In the rows, zero is written as 128.
One hidden turn or mirror swaps the rows below in pairs. Which row is each named row swapped with?
The rows were stretched afterwards, more along some directions than others.
Monab: [104 108 133 116  78 116 168 135 109 124 102 127 103 134 144 137 138]
Zap: [161 148  94 149 135 136 114 105 112 116 162 110 157 151 133 109 119]
Kup: [121 121 111 138  95 125 158 143 114 118 112 124 131 122 138 153 110]
kur: [169 121 123 102 134 131 117 109 117 146 114 115 130 142  97 113 161]
tib: [114 160 113 135 127 136 126 129 128 144 112 113  63 155 137 135 164]
Merum: [128 186 133 107  85 108 154 126 113 150 107 113  58 149 125  89 147]
Vafi: [170 110 131 116 112 119 137 114 128 143 115 111 134 163  97 108 162]
budi: [107 156 124 123  98 128 152 149 131 107 103 111  58 144 148 118 177]
mupum: [108 153 117 142  96 146 142 139 126 108  85 111  64 156 140 106 165]
nafed: [139 179 121 126  85 109 130 126 124 111 121 112  90 136 123  88 121]
lus: [112 125 116 163 109 140 134 120 135 114 126 109 151 133 155 120 152]
fomet: [117 149 129 146 128 133 117 161 145 121 119 150  70 162  89 127 151]
sed: [106 168 128 129 119 126 140 131 122 153 126 108  60 164 136 132 146]
Kuzok: [112 160 128  97  75 116 163 149 108 132 101 124  82 111 134 108 134]
Vobu: [118 156 153 120 121 129  93 119 148 119 155 120 122 118 148 157  90]
zas: [108 138 166 114 142 121 115 114 144 153 144 142 121  86 107  97  93]
fidav: [145 143 137 121 168 135 121 121 119 127 112 131 133 131 121 124 147]
vegu: [164 122 155  90 108  98 146 142 100 147 138 136 118 111  93 121 103]
zozu: [110 127 135 123  93 107 172 106  98 127 129 112 116 126 130 121 140]
fezo: [174 102  88 144 159 133 131 150 132 120 118 152 158 160 135 156 128]
fiba: [ 87 140 149 134 106 132 164 135 130 120 100 147  81 105 135 137 157]
sako: [128 111 104 172  94 142 131 147 123 125 124 129 135 128 116 104 128]
Suv: [108 121 151 104  92 115 170 120  86 119 122 130 119 115 122 121 117]
neso: [147 114 106 138 187 119 123 110 129 108 107 129 167 177 154 134 137]
zab: [137  81 129 128 168 132 135 131 141 127 132 157 147 109 101 127 148]
zudap: [145 161 116 124 115 101 121  98  89 151 158 118 147 132 109  93  99]
noko: [147 164 115 128 113 118 115 116  75 140 137 119 126 133 112  92 145]
sen: [132 132 151  92 150 147 121 109 113 145 115 128 121 113 108 100 123]
Rega: [118 126 149 104  55 108 173 170  89 129 126 120 105 150 148 147 118]
napo: [161 105 101 119 167 121 112 120 102 120 102 128 162 188 127 133 149]
tek: [139 125 143 155  83  93 107 118 163 125 145 139 124 143 111 127 102]
Duka: [134 117 106 172 157 117 131 123 135  97 104 139 135 206 148 137 157]
Seza: [160 145 103 145 152 103 150 140 104 146 126 131 116 173 135 116 142]
Sivo: [129 144 142  93 165 124  97 141 134 143 116 148 118 124 115 130 114]
Kifim: [136 184 113 123 185 131 111 119 108 117 111 140 103 161 134 141 148]
zubuk: [119 141  96 107 134 150 133 175  66 124 122 132 108 112 116 152 117]
fofa: [147 135 173 129  96  99 105 112 158 144 154 154 111 117 122 134 101]
Nudo: [130 142 169  92 127 117 116 123 134 162 117 136  95 122  90 100 130]
temil: [153 117 110 167 171 105 110 102 152 109 122 129 144 204 138 146 156]
tup: [ 87 119 138 117  91 122 166 136 108 103 102 118 107 112 146 133 128]
Pumeg: [101 107 145 164  95 145 106 137 160 107 154 131 117 107 117 138 113]
Nuler: [ 99 182 140 133 120 130 155 135 124 128 114 126  63 124 161 139 137]
kupur: [128 117 161  88 165 131 124 121 138 143 129 136 123 108 117 116 143]
duz: [152 144  81 145 193 131 106 129 107 126 122 128 163 171 140 158 109]
Zuki: [134 170  88 126 137 124 133 150 103 100 128 125  73 152 131 138 146]
taruk: [156  90 138 126 133 110 147 147 117 141 129 138 172 183 145 143 129]
bef: [127 174 136  99 101 120 170 131 101 153 141 138  80 123 101 101 121]
Kol: [171 163 125 103 128 125  92 123 103 141 164 130 136 120 106 124  56]

sed pairs with Vafi
neso pairs with tup
sako pairs with Kol
nafed pairs with zas

